Each named move below is a turn or a mirror, shown by a few rows before and after it. Which moves, in which order, take the first row of each later pair to the second? The first pair is answered.
move E:
[ 11   0  17   8 -18  -1  28 -18] => [  8  11  21  18 -10  -7  14 -22]
[-21  29  -5   4 -17  21  57 -20] => [-22  54   9  25   0   8  28 -30]
[ -2 -17 -53 -11 -17   1  -3  22] => [ -4  15 -35  16   7 -16 -42  10]
move N:
[-36 -16 -41  12  -4  14  22  33] => [-27 -34 -18  30   3 -32   2  30]
[ 15  21  -1  48  -9   7   2 -28] => [ 13  23  -6  44 -11  16   5 -26]
[ 15 -27  18 -30 -10 -27 -17  13] => [  8 -12  -5 -48 -17  16   2  16]
move X:
[  2  11 -38   2 -22  -5  41   6] => [ 14   6  23 -34  14  25  29  -5]
[ -2  -5 -28 -21  -7  -2 -16  12] => [  1  -6  -8 -32   4  10 -19   9]
[  2 -11  15 -44 -26  59  76  -4] => [ -6  -5 -26 -19 -52  34  84   3]
move Y:
[-11   4   0  -2  20  47   9 -43] => [ -1 -45  20 -13  27  15  -4 -32]
[-14  29 -32  36  -9 -20 -15   1] => [ -2  21  10  27 -21  -3  43 -20]
[ 17 -75  34 -36   1 -19   2   9] => [-15   5 -54 -10  12  -5 -66  26]
[ -9  -8 -18 -21 -19  16  -1  17] => [ -5  -9 -13 -23 -20  18   7  15]
move D:
[ -4  15 -15   6  25  -7 -34  20] => [ -2   3 -11 -21  27  16 -23  27]
[ 23  -6  30 -23  16   0 -16  -1] => [ 20   5  25   0  15 -19 -25  -6]
[  5  28  40   7   8  20  17 -24] => [ -4  43   4  40   2 -11 -10 -17]
Pairs:
(2 to 3 moves a pair)
[  6 -32 -48  12 -30 -47 -22  32] => [ -8   9 -76  -7 -32  15  -6  28] => E, N
[  1 -34  39 -13 -17 -18   6  -9] => [ -6 -12  20  20 -22 -42 -11 -13] => X, E
[  4 -51  24 -15  -7 -27  25   5] => [-20  44 -31   8 -16  22  32  -8] => Y, Y
[  3   7  21  50 -10 -55  17 -20] => [ -1 -13 -15  11 -35  -6  69  -5] => E, N
[ 21  17 -13  14   7 -49 -31   8] => [ 30 -32  -5 -43  -5  -8  18  20] => X, E
[ -1  33  -8   9   4  -2  -9 -11] => [ -1  17 -16  16  -8 -23  -6  -3] => E, N, Y
[ -4  31 -23 -16   4  53   8  -3] => [  1  20 -10  -2 -16  42  47 -13] => D, D, E
[  3 -33  21 -11  -1 -11  -1   7] => [-10  21  -7  12   9  -6 -32   2] => E, Y
[  7 -22 -15 -25   7  -3 -20  31] => [ 10   0  17 -29  24  19 -18  14] => D, Y, D
[-13  -5 -13 -17   9   9  -8  22] => [-6 -3 18 -7  2 13 27  3] => N, Y, Y
[ -2 -19   4  18 -22 -19  48  -1] => [  6 -49  16 -19  -2  -2  31  14] => Y, D, D
[  0 -47 -19 -20 -15 -22  -3  26] => [  3 -18  22 -11  24 -25 -48   7] => X, E
[  1 -23 -15  20 -29 -26  30   3] => [ -4  23  -4  44  -4 -28 -11 -14] => N, E
[  1 -13  -1 -24 -11  15 -16  20] => [  5 -26   5 -11 -18  -6 -16  20] => Y, N, E
[ -1  33  10  18  16  -3 -29 -15] => [  4 -17  -9 -27 -14  27  31   2] => E, X
[  1 -43   2 -42  22  -7 -35  25] => [ -2 -25   3 -22  31 -21 -58  19] => X, E, X
[ 17 -22 -50  14   6 -25 -11  19] => [ 30 -26  -6   4  -7  -1  53  -4] => Y, Y
[  6  29  30  12  16  12   2 -23] => [ -2   6 -15 -29  12  38  -4   6] => D, D, D
[ -1  11 -30  22   9 -43 -11 -11] => [  3  -3  -9 -32  39   5 -26  -3] => D, X, E
[-8 22  9 -6  8 37 -3 -1] => [ -6  27  21   8   7  25   5 -13] => E, D
[  4 -17 -24  37 -32 -47 -20  -9] => [  3  21   6   5  20   6 -69 -15] => X, Y
[-23  61 -31  12 -11  30  10  -5] => [-17  49 -11 -14  -1  55  14  -2] => D, X
[ 28 -67  33 -47  12 -30  24  13] => [ -3  83  -6  27  -4  10  39 -31] => D, Y, Y
[ -6   9 -69  -7 -16  -4 -24  21] => [ 10 -29 -20 -58  -4  31   1  23] => D, Y
[ -2 -24  -2  25 -26 -21  31  11] => [ -7 -10 -19  37 -15 -33  -8  17] => Y, E
[ -2   7 -15 -10   5   0 -37  -4] => [  6  15  15  12   1 -13 -19 -24] => Y, N, Y
[  0  -6 -41 -12 -10   2  -9  15] => [  4   6 -12  27 -10 -33  -9  -8] => N, Y, N
[ 10   9  -3  67 -29 -36 -24 -23] => [  9  50  12  49 -19  24  -5 -42] => X, D, Y
[ 11   3 -37  37  15 -43 -17  10] => [  1  32 -59  21  12   6  -1  10] => N, E
[ 14  -2  43  11  14 -32  -7  10] => [ -6   0 -40  -9 -12  -3   3  39] => X, D, N
[ 19 -44  25 -22   2 -13 -20  17] => [  8  -9   2 -38  -8  46  13  12] => D, N
[  1   7  -1  19 -10 -23 -20  -8] => [ 10  -7  29   6  -6 -13  -3 -14] => E, X, D
[  7 -34  14  40  28 -57 -17  19] => [  7 -14  26 -32  38  56  34  12] => Y, E, X
[ 22 -25  55 -44  16  35  -2 -14] => [  4 -19  -7 -54  20  38 -44  17] => Y, N, E
[ -5  10  17 -25   2  11   6   3] => [ -5  12  16 -19  -7   8  20   1] => D, N, E
[  2  -4 -12 -14   3 -22 -34  12] => [ -2  33 -21 -11 -13  18   7  -3] => Y, E
[ -1  -5 -43  -8  -6  13  43  -3] => [  1  42   6  20  25   8  13 -34] => D, E, N
[ 19   3 -14 -41  30  22 -53  -2] => [ 19  24  -6 -26  33  20 -55 -13] => X, D, E
[-15  35 -41  32   2 -23 -58  -6] => [  5 -30  12 -65  15  53  -3   3] => E, X
[ -7  44  26  -5  23   6  -8 -13] => [-10  33  -1  21 -17 -19  31 -12] => D, Y, X
[-15   8 -50  -8 -22  29   1   0] => [  1 -15   1   9  11 -27 -55  -2] => Y, Y, E
[  9 -24  44  -3  27 -10 -37  -6] => [  6 -60   1 -26  -9  -4   3  17] => D, E
[ -1 -40  -5 -31   8  23  -5  17] => [  5  -8  36  31  11 -25 -11 -18] => D, D
[ 17   1  34  25 -14  -1  13  -3] => [  9   8  14  27   1 -11 -31  10] => D, X, D
[ -6   7 -17 -42  17  53 -22  14] => [ -8   9 -37 -28 -15  51  23   9] => N, Y, E
[  8 -38  40 -29  52 -27 -10  -2] => [  5  15  61  -9  47   3  27 -33] => N, D
[  6  -1  20  31 -11 -33   6 -18] => [ -1  -3  -4  32 -16 -40  -2 -10] => E, D, E
[-20  19  13  17  39 -15 -66   2] => [ -9  12  44 -25  16  55  31 -16] => N, Y
[  1   7  21 -53  25  64   0  -5] => [-16  55 -30  51 -12 -20 -14 -18] => E, D, X
[13 -7  1 -4  9 35 25  9] => [ 15   1  19  14  31   6 -20   6] => E, Y, Y
[ 22 -39  49 -37   3 -20  27  -1] => [ 16 -38  23 -63  10   7  10  19] => Y, E, D
[  5  31  25  46  19 -43 -19   4] => [  3  48  26  48  15 -27  -6  -4] => X, Y, X
